The same turns and mirrors carry the whole set onto itself, and each row onto the other rows of its family. Which rows share a family with each named row? Give them in list order.
These 40 rows form 5 families of 8 rows each.
sede: [-25  -5 -11 -34 -12  26 -11  28 -29  26 -16  10  -4 -16   5  29   0  -4
 -31  -2  38 -13 -17   3  22]
rukis: [-33 -10   8 -31   5  23 -23   2 -24 -27  -6  25 -51  -8  -6  24  15   7
 -52 -21  11   0 -12 -18  44]
furir: [-30   1  13 -28 -14  29 -11  20 -28  -5  -9  -1 -15  -6  -3  44   4  12
 -46 -11  36 -22 -18  -1  38]
Tazok: [-19  13  11   0 -14  47 -13  -9   3 -27 -26 -22 -31   0  -5  54  -3   4
 -45   8  13  14 -26  21  31]
Mil: [-24   7   7  -1 -21  46 -33  -6 -14 -26 -30  12 -24   2  -6  54  15  24
 -41 -27  24  15  -5   5  19]
gune: [ -2   8  52  36  34  12 -28  -6  28 -31 -19  40 -20   9   6 -23  18 -18
  -1  18 -12  15 -21  38 -10]
fosu: [  5   5  43  32  54  -6 -25 -10   6  -7 -11  46  -1   7  16 -31  29 -26
 -18  20  -8   8 -12  33   3]
gesu: [-30  13   3 -19 -27  37  -7   0 -10 -19 -30 -12  -6  -2  11  53   2  21
 -35   7  31  -9 -12   4  25]
nefab: [-12   8  67  40  19  20 -37  -4  17 -38 -11  39 -17  23   6 -31  10 -21
 -21  -3 -16  23 -17   9   7]
dosop: [-23   9   1 -15  -3  18  -8 -19  -6  -4 -58   6 -13 -23   2  35   1  10
 -30  16  46  24   3  37  10]
dip: [ -8  11  28  21  24   9  -3  -5  37 -52 -28  47 -18   6  31   3   9 -11
   7   2   3 -18 -21  20 -21]
Gab: [-26  11 -21 -26 -25  32  -6   7 -12   6 -30   2   4 -16  17  40  -7   0
 -21  17  36   0 -10  11   8]
Til: [-28  -8 -13 -30   4  20 -30 -11 -16  28 -20  11   6 -24   4   7  12  -9
 -33  -5  50  19   7  22  23]
sig: [-33   4  58  35   7  16 -27  17  10 -46   1  23 -26  27  34 -15  12  11
 -20 -23  -2   1 -19  -9 -12]
bipom: [  4   5  32  24  39 -18  -7  17  -6   0  -7  24  10  -2  25 -41   8 -36
 -22   9 -20 -16 -18  13   4]
lovis: [-22   3  62  30  22  -1 -13  10 -17   2  23  31 -10   5  42 -13  14 -40
 -50 -14  -5  -3  -6  -8   1]
suti: [  1  17  24  33  41  17 -21   8  34 -42 -22  26  -4  18  18   8  21 -13
  17  28  -2   7 -27  19  -8]
Podal: [-21  -1 -26 -16 -13  18 -17 -12   2   3 -28   1 -17 -26  37  13   6   3
 -38  11  25  22  -3  45 -11]
vati: [-13 -11  13 -29   1  38 -20   5 -24 -14  -9   4 -23   7 -15  20   3  -8
 -45 -26  30  -4 -30 -10  61]
Nupiv: [ -3  10  28  20  26   3  -6  -7  26 -19  -8  14  -1  -4  22 -23   8 -13
  10  27 -35  -1 -21  23 -19]
migog: [-13  18  70  27  11  28 -37  15  29 -46  11   9  -9  33  15  -7  11 -10
 -16 -17   2  12 -25  12   7]
nin: [-15  13  52  23  30  -1 -20   8  -1 -24  16  27   1  16   8 -35  -1  -4
 -42 -19 -32 -11 -25  -7  15]
fef: [ -7  -3  28  37  20  12   0  -8  37 -24  -4  32  15  13  24  -4  17 -13
   4  32 -17 -15 -23  31   0]
Gezu: [-10   6 -20 -44  14   7 -22  19 -35  19 -10  18  -3  -2   7   0   0  -9
 -22  -4  47  14 -11   9  28]
kunas: [ -2   3  72  22  30  11 -15   4 -13   9  16  32  11  24  18 -21   3 -25
 -48 -19   1  17 -28   0  13]
Sel: [-23  -4 -25 -33   7   2 -36  27 -18  13 -19  26 -22 -14  24  -2  17 -21
 -46 -18  32   0   6  10  27]
rap: [ -6 -16 -18 -18   1  25 -23  -1 -41  26 -19  17  -6 -24   9  29  28  -6
 -21  -5  40  13   0  19   7]
gidek: [ 12   8  26  24  59  -1   2  -3  -9   5  -9  51  15   2  20  -5   8 -34
 -16  27  -1  11 -30  11  -3]
zizam: [-20  -5  20 -10 -22  31   3 -23  -3 -37 -49  -5 -48 -12  17  38   8   8
 -48   3  13  15 -10  15  20]
bovo: [-14  26 -19 -13  -3  16 -15   8  -7  11 -38 -11 -11  -4  22  32  -1   4
 -23  28  29  31  -7  36   2]
banak: [-10  25  63  21   9   8 -11   0  33 -46 -20  14 -12  21  15 -15   0 -11
 -13  -3 -36  -5 -17   3   7]
Fose: [ -8   7  58  34  39   3 -33 -12  -6 -19   7  46   2  17  13 -38  18 -29
 -37   1 -10  17  -9   6  17]
Gibo: [-40  -9   9 -17  -1  29 -42  15 -22  -5 -15   6 -22 -17 -17  19  13 -20
 -46 -19  43   6   2  -4  50]
rameb: [-14   2  73  24   1  10  -1  10  27 -49  -4  32  -7  33  12 -14   5   1
  -2   0  -6 -12 -23  16  11]
sepa: [-12   6  31  39  29  -9  -2  17   2   9   5  47  20  10  28 -14   7 -39
 -24  28 -17  -7 -11  12   9]
gebez: [ -3  -9  20  21  46   3   3 -20  13  17  -6  51   2  -5  40  -1  23 -30
 -18  12 -15 -16 -19  10 -12]
Ran: [-14  -4   8  -7  -8  26 -30  13 -49  -9 -11  18 -14 -13  -3  33  17 -12
 -56 -34  46   1   0   5  34]
fega: [-26   3  66  28  15  -1 -10  26  -8  -7  21  45   1  30  14 -26   0  -4
 -27  -2 -15   3 -19  -7  13]
Zir: [ -9  14  -6 -16 -20  32 -16  -9  -9 -11 -43  16 -20 -18   7  55  15  -6
 -11   3  34  21   7  29  -2]
pumop: [-42  -1  13   0  -2  36 -25  -2 -11 -29 -38   0 -38 -15 -22  45   7  22
 -39   2  31  18 -11   6  30]

Same family as Gezu: Tazok, suti, vati, migog, kunas, gidek, bovo
Same family as nefab: sede, furir, gune, fosu, gesu, Gab, Fose
Same family as dip: rukis, sig, lovis, Podal, Sel, zizam, gebez

The same turns and mirrors carry the whole set onto itself, and each row onto the other rows of its family. Which rows share a family with each named row? Give them in list order.
These 40 rows form 5 families of 8 rows each.
toma: [-20  -3   8  -2 -27  36 -25  31]
zani: [ -3   4  18  -2 -30  29 -20  41]
suz: [-18 -17   8 -20  41  28  46  24]
Sem: [ -9  -3  21   3 -29  25 -22  31]
Gosa: [-25  13   8   6 -29  24  -4  52]
Mit: [  0 -12  45   8  11  -2  25  25]
fase: [-32  -1 -17 -35   8  58   4  24]
Rem: [-33  -3 -17 -35   8  58   6  34]
veso: [  2 -11  41   7  -3   7  41  24]
Dop: [-22 -19  33   7   0  -7   6  14]
nisa: [-13  -8  14 -32  28  38  55  26]
Sagob: [ -8 -15  42  14   7  -2   9  23]
bor: [-30 -16  -7 -39  15  62  10  22]
daso: [-18 -12  20 -21  35  25  52  23]
mizo: [ -3 -11  17 -26  18  54  55  28]
nelob: [-12 -13  30  12  15  -8  13  15]
gipen: [-24  -2   8  -1 -18  23 -31  24]
Bel: [-10 -18  30  14  16  -8  12  25]
vavor: [-26  12   3 -25   7  64  13  59]
Befud: [-23  -5   5   1 -20  24 -28  31]
Fen: [-18   4  11 -34 -14  71   7  38]
pigo: [-11   4  33  -2 -36  25  -8  36]
bubun: [-21   0 -11 -35 -13  64   8  31]
nisus: [-30  -3 -13 -37   3  63  17  28]
zirof: [-14  -1  13 -20  -5  15 -33  39]
napu: [ -6 -13 -17 -38  15  53  -6  34]
Tarum: [ 4  1 43 11  1  2 27 26]
Ref: [-12  -8  19  -9   9 -21  15  27]
vafi: [  1 -10  21  28   0   6  30  38]
Nedal: [-14  11  -4 -34  -5  69  15  37]
nek: [ -4 -21 -11 -27  28  17  42  20]
ger: [-12   4 -11 -35  -7  66  13  40]
nufo: [ 4 -5 40  7  4 -3 25 33]
gobo: [-33  -6  13 -15 -17  33 -29  25]
nili: [ -7  11  20  -1 -31  33 -17  35]
tufe: [-21 -13   7 -22  40  29  45  15]
Vos: [ -2  -1  17 -22  25  39  59  26]
let: [-18 -27  13 -17  32  22  43   9]
Luv: [ -2 -11  13  -4  35  45  46  43]
lubap: [ -4  -6  12 -27  25  33  58  34]

Same family as Luv: Gosa, vavor, zirof, napu, Ref, vafi, nek
Same family as nili: fase, nelob, gipen, Tarum, Nedal, tufe, Vos
Same family as Sagob: toma, Sem, Mit, nisa, daso, bubun, nisus

